Here are some points, one per row:
array([-16,  -8,  35,  19, -14, -23, -28,  47,  31,   6,   6,  28,   3, -11,  49,  20,  39, -12,  57,  33,  12,  13,
       -38,  62, -14, -12,   0, -22, -23, -30,  47,  60, -44, -23,  36])
array([ 14, -16,  43,  -4,  -1, -32, -17,  27,   8, -30,  28, -21,  49, -63,  13,  19, -20,  18, -14, -19, -15,  11,
        -4,  34,  10, -26,   7,  57, -20,  30, -24,   0,  30,  63, -48])
array([ 63,  31,  18, -21,  18, -30,  40,  71,   0,  47,   2,  33, -18, -12, -45,  -9,  33,   1,  31,  49, -16,  -3,
       -16,   9,  55,  23, -10,  -3,  37,   8,  10,  56,  54, -14,   8])
array([-17,  42,  21,   5,  12,  31,  28,  39,  25,  66,  24,  -8,  51, -12,  17,   5,  -1, -30,  -5,   9,  33,  11,
        96,  28,  26,  34,  18,   5, -47,  -6,  21,  23,  10,  56,  72])
array([ 28, -46, -22,  41,  24,  32,  -9,  28,   5,  18,  42,  25,  37,   8, -37,  73,  54, -23,  31,   0, -14,  50,
        23, -24,  13,  10,  51, -20,  35,  -1, -12,  44,  23,  37,  29])
array([ 50,  28, -10,  10,   0,  37,   8,  15,  22,  35,  50,  43, -24, -12,  -2,  -5,  17,  73,  50,   5,  27,  43,
        44,   2, -30, -28,  53,  15,   4,   0, -60,  10,  -5,  -4,  12])
array([ 54,  28, -10,  30, -37,  47,  58,  -3,   7,   3, -14,  22,  45,  14,  37,  39,  76,  45, -30, -21,  12,   6,
         5,  81,  38,   0,  11,  29,  18,   4,  17,  14,  34,  24,  29])
array([ -4,  17, -14, 104,  -9,   7,  24,  27,  34,  26,  62,  14,  -5,  25, -19,  -2,  28,  29,   2,  -5,  47,  13,
        -3,  -6,  17,  30, -14, -27,  23,  24,  16,  45,   5,  30, -49])
array([ 31, -30,  28,  16, -28,  42,  18,  34,  77,   4, -18,  18,  20,  -3, -46,  17, -15,   7,  16,  29,  11,  -6,
        13,  17, -50,  55,   8,  35,  -9,   8,  51, -14,  -5, -48,   6])
array([ -4,  36,  10,  -4,  51,   4,  27, -28,  -4,  26,  16,  89,  21,  -1,  35,  72,  50,  32, -11,  58,  -6, -13,
        13,  21,   8,  66,  18,  11, -16,  54,   2,  15,   0,  33,  -8])
array([-21,  20,   1, -24, -16,  19,  50, -54, -18,   5,   7, -38, -28, -20,   1,   6,  15, -47,   3,  52,  29,  54,
         5,  -2,  15, -22,  -3, -21,  19,  26,   4, -37,  -4,  19,  30])
array([-14,  26,   2,  11,  40,  82,  24,  73, -12, -49,   8,  40,  28, -20,  34,  20, -20,  28, -17,  68,  49,  55,
        44,   8,  44,  10, -19,   1,  17,  17,  37,  24,  27,   3,  16])
array([ 21,  -8, -53, -25, -13,   3,  23,  52,   3,  38, -29,   2, -11,  63,  39,  33, -37,   7,  21,  -5,  10,  -7,
         3, -22, -24,  -2,  36,  21,  15,  37,  16,  42, -10,  38, -19])
array([ 12,  34,  32,   2,   5,  29,  29,  -5, -29, -23,  44,  26,  41,  38,   4,  62,  -5,  20,  69, -37,  22,  -5,
        16,  24,  56,  21,  -5,  27,  14,  85,  16,  38,  -2, -25,  42])
array([ -8, -15,  40,  50,  14,  30, -29,  23,  25,  22, -20, -17, -52,  26,  26,  -7,  29,  59,  23,  20,  -3,  33,
        28,  55,   2,  33,  58,   2,  50,  65, -12,  39,  42,  26,  31])
array([  9,  -2, -45,  23,  50,   5,  -3, -15,  -4,  60, -45,   9,  38, -53, -26,  13,  13,  41,  48, -30,  38,  44,
         2,  33,  25,  42,  27,   3,  50,   4,  33,  21, -15,  17, -13])
array([ 10, -15,  -6,   3,  40,  52,  30,  -4,   0,  61,  79, -11,  19,   5,  64,  35,  20,  50,  29,  13,   2, -19,
         3,  26,  35,  -6,  19,  18,   8,   7,  64, -10,  70, -32,  -3])
array([ 17,  46, -17,   3, -24, -12,  -7,  19,  68,  -9,  15,  63, -34,  -4,   0,   1,  18,  15,  46, -19,  -9,  26,
         4, -11,  37,  32,  38,   6,  19,  26,  75, -20,  48,  56,  31])
array([ -5,   5,  -1,  32,  66, -25, -22,  32,   7,  13,   2,   4, -31,  67, -31,  41,  58,  17, -13,   8,   5,  51,
        13,   9,  56,  -9,   3, 104, -37,  -9,  23, -33, -15,  -6,   4])
array([  4, -19,  32, -11,  17, -25,  57,  25,  40, -20,   4,  17,  25,  18,  21,   9,  61,  35,  56, -11,   3,  64,
        57,   1,  36,  25,  59, -41,  17,   8,  21,   2,  -2, -18, -42])
array([  9,  13,   0, -30,   2, -21,  14,  27,  52,  41,  67,  22,  66,  59,  -7, -21,  -4,  49,   6,  32,   6,  93,
       -11,  52, -17,  17,  12,  32,  65,  52,  34,  25,  23,  27,  32])
array([ -8,  88,   3,  57,  54,  24,  58,  12,  38, -14,   4, -25,  51,   1,  10,  43,  36,  15,  59,  36, -40,   1,
       -16,  16,  -3,  -8,  41,  54,  17,  -2,  17,  22,  22,  19,  -5])
array([ 72,  31,   2,  57,  58,  -5,  -1,  35,  41,   6,  34,  -1,  31, -22,  62,  41,  28, -10,  -1,  36,  40,   0,
         0,  17,  45,   0,  57,  40,  67,  52,  14, -20, -30,   3,  22])
array([  1,  11, -14,  38, -17,  -8,  45,  22,  -1,  15,   2,  46,  32,  26,  33, -35, -23,  33,  -7,   7, -24,  58,
       -46, -34,  42,  45,  52,  23,  -4,   2, -12,  30,  14, -21,  45])
array([ 51,  15,  44,  37,   3,   1,  38,   2,  35,  41,  29,  17, -32,   5,  58,  57, -21,  -3,  27,   0, -14, 105,
        26,  12,   0,  54,   9,  44,  45, -13,  27,  54,  29,  18, -21])
array([ 37,  13,  -3,  23,  49,  48, -22,  10, -41,  -3,   8,  17,  24,   6,  13, -62,  76, -35,  31, -24, -24,  33,
        27, -11, -38,  37,  20,  23,  32,  17,  38,  28,  15,  14,  -9])
array([ 49, -24,   4,  53,  53,  -3,  21,   2,  53,  44, -14,  33,  26,  15,  35, -25,  18,  24,  53,   8, -15,  45,
        18,  -7,  27, -17, -34, -22, -22,  60,  -2,  19,  16,  20,  14])
array([ 40,   4,  66,  11,  43,  27,  19,   7,   1,  16,   8,  34,  12,  70,   0,   1, -18,   6,  34,   4,  75,  10,
       -37,  30,  -1,  24,  41, -16,  29, -37, -25, -22,  34,  65,  -4])
array([ 37,  27, -37,   5,  17,  -3, -11, -53,  41, -27,  31,   6,  36,  27,  21,  16,  10, -10,  12,  50,  30,  -7,
        47,  48,  45,  35,  44,  24,  -5,  17,   0,  60,  55, -28,  -5])
array([ 10,  54, -14,  26,  11,  -3, -17,  24,  -5,   4,  31,   4,  32,  34,  33,  37, -37,  21, -12, -21, -61,  -6,
        44,  61,  -2,  18, -19, -47,  43,   0, -29, -44,  22, -22,   8])
array([ 29,  35,  69,   6, -25,  31, -41, -32,  -4,  36, -24, -15,  44,  45,  -4,  21,   8,  45,   6,  54,  14,  22,
        44, -47,  47, -27,   0,  -7,  45, -24,  39,  13, -23,  28,   3])
array([-36,   1,   5, -34,  39,  16,  -1,  17,  97,   6, -10,  20,   6,  15,  25,  25,  45,   2, -16, -40,  23,   7,
        -6, -29,  23,  10, -45,  57,  58, -21, -48,  23,  23, -16,  33])
There is one direction along which these points spread out most. Take the direction at right angles to it along which they spread out most. Then take the direction at right angles to both along which they spread out most. Go by this last direction. How many in every 100 of the points above lie lower along it than each point below? Answers are rounded to whole numbers. More than half of the points above lie lower than the first one.
array([ 17,  46, -17,   3, -24, -12,  -7,  19,  68,  -9,  15,  63, -34,  -4,   0,   1,  18,  15,  46, -19,  -9,  26,
         4, -11,  37,  32,  38,   6,  19,  26,  75, -20,  48,  56,  31]) 72
array([  4, -19,  32, -11,  17, -25,  57,  25,  40, -20,   4,  17,  25,  18,  21,   9,  61,  35,  56, -11,   3,  64,
        57,   1,  36,  25,  59, -41,  17,   8,  21,   2,  -2, -18, -42]) 44
array([-21,  20,   1, -24, -16,  19,  50, -54, -18,   5,   7, -38, -28, -20,   1,   6,  15, -47,   3,  52,  29,  54,
         5,  -2,  15, -22,  -3, -21,  19,  26,   4, -37,  -4,  19,  30]) 6
array([ 72,  31,   2,  57,  58,  -5,  -1,  35,  41,   6,  34,  -1,  31, -22,  62,  41,  28, -10,  -1,  36,  40,   0,
         0,  17,  45,   0,  57,  40,  67,  52,  14, -20, -30,   3,  22]) 84
array([-36,   1,   5, -34,  39,  16,  -1,  17,  97,   6, -10,  20,   6,  15,  25,  25,  45,   2, -16, -40,  23,   7,
        -6, -29,  23,  10, -45,  57,  58, -21, -48,  23,  23, -16,  33]) 94
array([ -4,  17, -14, 104,  -9,   7,  24,  27,  34,  26,  62,  14,  -5,  25, -19,  -2,  28,  29,   2,  -5,  47,  13,
        -3,  -6,  17,  30, -14, -27,  23,  24,  16,  45,   5,  30, -49]) 31
array([ 21,  -8, -53, -25, -13,   3,  23,  52,   3,  38, -29,   2, -11,  63,  39,  33, -37,   7,  21,  -5,  10,  -7,
         3, -22, -24,  -2,  36,  21,  15,  37,  16,  42, -10,  38, -19]) 34
array([ 31, -30,  28,  16, -28,  42,  18,  34,  77,   4, -18,  18,  20,  -3, -46,  17, -15,   7,  16,  29,  11,  -6,
        13,  17, -50,  55,   8,  35,  -9,   8,  51, -14,  -5, -48,   6]) 78
array([ 28, -46, -22,  41,  24,  32,  -9,  28,   5,  18,  42,  25,  37,   8, -37,  73,  54, -23,  31,   0, -14,  50,
        23, -24,  13,  10,  51, -20,  35,  -1, -12,  44,  23,  37,  29]) 47
array([  1,  11, -14,  38, -17,  -8,  45,  22,  -1,  15,   2,  46,  32,  26,  33, -35, -23,  33,  -7,   7, -24,  58,
       -46, -34,  42,  45,  52,  23,  -4,   2, -12,  30,  14, -21,  45]) 66
